(in the rows, 128 means zero)
One turn moves every row onto another: examples first, then more rows asked
z178: [135 130 129 123  92 124 118  88 129 144  99 150 143 116 115  86 128 101
 128]
z272: [144 127 111 160  82 113 171 114 126 139  93 102 137 138 112 142 140 105
 124]
z287: [133 150 137 107 113 143 132 116 115 148  91 137 130 149 116 110 126  94
 164]
z892: [135 126 113  94  88  90 166 145 132 144  99 114 136 150  99 112 144 104
 130]
z968: [136 148 116 128 112 131 141 115 122 144  89 123 119 149 109  87 119  88
 165]
z286: [136 134 128  83  87 110 114 138 120 147  94 126 140 103 115 132 151 106
 130]
z284: [132 126 101 129  90 150 112 113 113 143  95 112 159 152 127 139 118 108
 117]
z113: [138 141 119 126  89 142 138 169 120 141  85 127 122 131 120 126  97 104
 153]
z695: [142 132 136 140  85 122 162 116 116 143  95 119 145 140 123 167 142 113
 132]
z228: [138 133 111 108  93  85 167 150 128 144 100 109 121 149 105 109 128 106
 145]
z994: [138 131  93 136  81 135 149 162 135 134  81 114 124 130 103  99 108  94
 133]
z479: [141 147 126 108  96 102 115 146 112 150  96 120 117 103 124 128 123 112
 157]
z27: [133 131 130  83  91  96 159 149 124 147 101 123 137 150 107 129 142 111
 139]
z47: [137 133 124 135  94 120 120  88 128 145 101 144 135 115 117  79 121 102
 134]
z351: [133 130 122 140  94 121 100 166 128 147  84 140 153 126 127 137 143 110
 123]
z440: [135 135 139 120  95 126 114  90 124 146 103 152 141 115 122  95 123 107
 137]
z21: [133 137 108 116 105 136 144 108 133 141  85 123 134 149  97  80 140  81
 140]
z63: [131 138 130  94 105 146 134 109 127 144  87 137 146 150 103 101 147  87
 141]
z610: [133 121 107 144  89 118 107 162 138 145  81 134 155 126 117 121 151 103
 110]
z236: [137 137 132 133  96 121 116  91 122 146 102 148 132 115 123  89 115 106
 143]
z602: [137 131 129 134  91  87 150 101 124 147 106 153 141 132  98 144 118 123
 126]
z233: [136 134 115 157  98 114 104 168 126 148  86 133 139 125 130 128 128 111
 136]
z497: [133 123  90 138  88 145 116 110 117 142  94 104 156 152 122 126 118 105
 113]
z254: [140 124 122 142  79 120 167 112 128 139  92 114 151 140 112 155 154 106
 114]
z582: [136 126 100 162  92 111 111 165 136 144  82 126 140 124 119 113 137 104
 123]
z8: [135 128 123 134  89  86 152  98 128 146 104 152 144 130  93 139 124 119
 116]
z53: [143 139  97 126  90  91 129 141 124 145  92 102 111 102 112  98 126 101
 145]
z558: [134 131 101 138  94 148 111 117 108 146  97 110 150 152 132 140 106 111
 129]
z438: [138 133 123 143  92  83 153 101 126 147 106 149 136 130  97 138 112 121
 128]
z977: [133 122 102 108  74 146 144 156 139 133  78 126 148 132  98 111 134  93
 113]
z874: [138 138 128  98  95  90 161 152 120 147 104 117 124 149 113 126 124 113
 154]
z262: [135 129  91 148  92 143 116 114 112 143  96 102 146 150 128 127 107 107
 125]
z658: [145 136 124 161  87 114 166 119 117 142  95 109 132 139 123 155 129 112
 141]
z995: [137 128 116 142  89  83 154  99 131 145 104 147 137 131  93 131 118 118
 120]
z318: [133 133 129  96  82 154 132 162 125 139  82 138 145 131 113 136 121 104
 133]
z878: [138 127  99 101  81 100 126 134 133 142  89 110 135 102 102 101 154  95
 117]

z695 turns into z254
z47 turns into z236
Where do these go?
z113 turns into z318
z438 turns into z602
z262 turns into z558
z351 turns into z610
z874 turns into z27
z286 turns into z878
z287 turns into z63

One turn moves every row onto another: examples first, then more rows asked
z660: [127 135 121 110 109 130 133 141 112 139 146 117 127 133 154 119 146 137
  95 136 110 133 125 148 129]
z725: [117 170 114 121 135 119 138 124 159 137 160 128 134 114 107 167 129  97
 134 125 115 133 117 137 124]
z637: [128 131 130 109 116 112 138 145 101 141 128 119 124 129 128 116 142 135
 114 140 115 142 128 169 139]
z163: [158 146 127 126 132  99 106 150 146 140 147 106 118 131  90 160 166 120
 120 140  93 152  88 123 112]
z882: [132 137 134 145 130 127 127 155 111 154 132 120 155  99 125 152 120 113
 109 117 137 133 139 108  94]
z135: [105 152 134 117 136 133 105 135 130 138 123 114 124 139 122 146 138 139
 113 113  83 133  89  99 129]
z237: [120 128 111 120 113 124 134 135 110 130 149 113 134 128 145 115 145 134
 105 124  97 139 125 161 124]
z534: [130 137 122 133 129 137 118 175 111 154 135 117 133 117 116 155 130 101
 122 123 140 135 148 112  93]
z873: [127 118 128 120 120 115 136 133 117 131 144 111 133 133 135 113 160 142
 110 142 107 145 112 168 121]
z405: [128 164 109 113 147 120 117 143 153 140 168 123 119 123 120 173 136 118
 138 134 111 130 117 141 141]
z186: [131 124 125 149 124 136 107 165 115 142 126 112 124 108 108 156 130 111
 113 126 133 147 142  96  92]
z89: [122  99 152 139 132 103 143 130 161 136  92 111 118 126 117 155 126 114
 127 126 110 148 103 130 115]
z687: [131 115 135 156 139  84 136 123 154 134 103 128 113 132 125 153 128 109
 137 126 114 155 114 138 136]
z149: [162 151 139 135 144 101 123 140 114 140 149 102 114 118  89 157 161 119
 104 151 102 154 105 123 123]
z992: [132 132 130 151 135 123 114 167 123 144 126 106 139 103 111 149 138 109
 124 132 142 150 130  92  90]
z101: [125 164 113 130 143 125 103 139 138 130 135 116 127 130 128 150 143 134
 110 123 100 113  81  96 115]
z408: [127 112 139 141 145  92 137 131 159 138 105 124 111 133 127 160 136 104
 136 110 113 144 103 155 134]
z265: [132 113 147 150 143  98 126 127 158 138  93 126 116 124 142 155 122 104
 127 123 114 146 100 120 127]

z873 turns into z534
z405 turns into z101
z882 turns into z89
Where do these go?
z660 turns into z992
z725 turns into z135
z687 turns into z237

One turn moves every row onto another: examples first, then more rows asked
z439: [126 127 105 130 145 125 167 115 109 106 133 138 117  99 153 119 138 112
 139 135 139 134]
z115: [137 135 121 134 148 120 145  95 110 121 113 133 113  83 162 106 143 105
 123 130 146 140]
z40: [146 178 117 140 117 133 111 131 124 119 112 117 113 133 171 110 154 133
 114 145 136 123]
z617: [146 150 116 115 107 132 123  83 129 149 118 139 113 117 172  81 133 150
 128 122 147 135]
z961: [129 174 121 134 129 139 108 149 111 123 105 135 110 147 160 109 152 135
 122 128 154 128]
z111: [167 124 146 125 123 119 138 116 148 139 140 125 127 113 166 114 137 132
 114  99 114 114]
z174: [120 168 123 132 146 125 117 133 105 117 115 148 102 159 160 133 144 135
 123 127 141 132]
z379: [154 132 143 114 119 116 102 127 133 140 108 159 119 133 156 140 133 130
 158 105 117 127]
z808: [121 125 120 116 128 102 139  99 118 150 142 108 104 127 137 148 129 127
 135 112 111 126]
z953: [166 138 132 116 105 125 114 117 134 132 110 138 110 132 145 143 130 138
 168 100 113 132]
z80: [110 137 102 109 127 122 140 102 112 138 147 160 107 145 158 110 122 150
 154 127 134 134]
z782: [134 135 129 122 144 125 123 116 158 123 116 106 111  97 135 122 137 162
 100 111 133 132]
z976: [ 98 163 115 116 136 119 128 108 147 126 142 127 111  90 137 127 145 137
 117 111 106 142]
z98: [137 137 115 131 138 138 153 107 106 117 113 136 113  87 151 100 143 106
 135 118 158 144]
z897: [127 141 117 112  93 142 121 139 132 158 126 118 128 107 142  98 149 115
 139  97 139 119]
z699: [137 116 108 133 140 132 148 132 118 115 115 129 129  94 156 102 142 116
 125 142 162 124]
z517: [111 163 116 119 125 142 134 127 153 121 142 133 122  90 141 105 152 141
 114 103 113 133]
z466: [163 133 140 117 117 121 107 118 132 136 109 151 113 133 153 145 129 136
 162 100 112 131]
z358: [119 145 103 106 111 140 129 104 114 148 122 156 108 133 154  90 129 148
 148 111 159 140]
z160: [142 137 120 115 102 118 103 136 138 141 118 134 124 127 148 142 133 128
 169 127 109 119]
z820: [138 171 113 136 122 145 122 139 114 115 106 121 101 153 146 121 148 143
 130 126 160 130]
z595: [146 136 131 113 102 118  96 141 138 144 114 139 129 124 159 137 135 126
 163 125 112 114]
z877: [120 134 107 126 140 137 160 115 100 114 126 143 112  98 145 112 142 108
 142 123 153 143]
z800: [ 88 150 117 113 145 122 119 112 136 139 123 122 100  97 123 131 138 144
 119 104 127 144]
z835: [146 135 115 113  99 123 110 132 132 136 117 129 117 131 140 148 131 134
 174 121 113 122]
z304: [112 120 112 108 140 108 118 101 115 150 125 150 107 143 162 117 115 152
 132 139 146 128]
z718: [146 175 130 141 141 119 127 118 114 109 125 132 102 151 169 133 146 137
 118 135 121 132]
z310: [108 148 118 116 135 146 132 148 152 116 139 144 126 100 131 107 144 151
 118  98 131 127]
z525: [131 172 113 137 130 117 122 123 116 117 129 117 106 148 164 130 147 134
 123 155 121 125]
z598: [160 178 120 145 121 137 124 122 122 109 115 117 104 143 162 113 148 144
 120 132 138 129]
z676: [123 129 130 120 157 120 132 123 155 114 134 124 112 108 141 133 133 161
 102 115 120 124]
z764: [157 118 138 120 113 138 130 132 136 147 114 121 116 116 140 108 137 138
 124  80 154 121]
z86: [115 166 106 132 135 124 124 136 103 116 120 124 100 163 151 139 144 141
 132 143 140 131]
z642: [126 118 107 108 120 132 117 125 124 145 118 146 117 136 157  93 121 160
 132 132 167 121]
z842: [138 123 105 135 137 127 158 122 117 108 132 126 123  91 155 106 143 117
 131 144 143 127]
z330: [110 143 120 118 139 132 113 117 145 135 108 111 105  96 124 121 139 154
 109 103 145 141]
z495: [122 114 128 113 132 123 133 124 113 151 119 122 102 136 125 135 128 134
 141  89 149 126]
z565: [135 139 120 115 128 107 122  71 126 150 130 136 109 128 178 107 125 147
 125 142 125 133]
z196: [121 110 116 128 153 120 140 126 106 121 110 134 121  98 155 118 138 113
 125 141 164 130]
z247: [139 137 105 117 118 118 150  93 131 127 154 143 118 134 172 102 123 155
 139 143 119 122]
z127: [143 142 119 122  98 120 134 101 137 152 139  98 117 103 154 116 142 119
 130 115 108 121]
z315: [121 121 140 117 141 107 141 123 127 143 155 149 123 131 161 134 135 121
 127 108 105 114]
z857: [159 137 120 116  99 127 115 124 134 133 111 133 111 132 136 145 128 138
 173 108 119 128]
z852: [105 131 124 115 157 129 137 145 149 116 139 142 120 113 133 126 137 158
 113 105 127 126]
z596: [149 133 106 115 104 134 131 112 141 134 133 136 126 123 170  79 128 159
 132 139 146 118]
z708: [124 121 122 128 158 116 143 106 107 125 114 135 115  93 160 120 138 108
 121 138 147 137]
z167: [149 130 137 112 111 122  93 137 137 144 109 153 130 129 157 134 138 129
 157 113 116 121]
z85: [ 96 124 122 107 124 129 129 152 118 158 138 148 125 129 142 122 142 115
 145  94 134 117]

z699 turns into z115
z310 turns into z782
Where do these go?
z86 turns into z961
z466 turns into z835
z85 turns into z764
z617 turns into z247

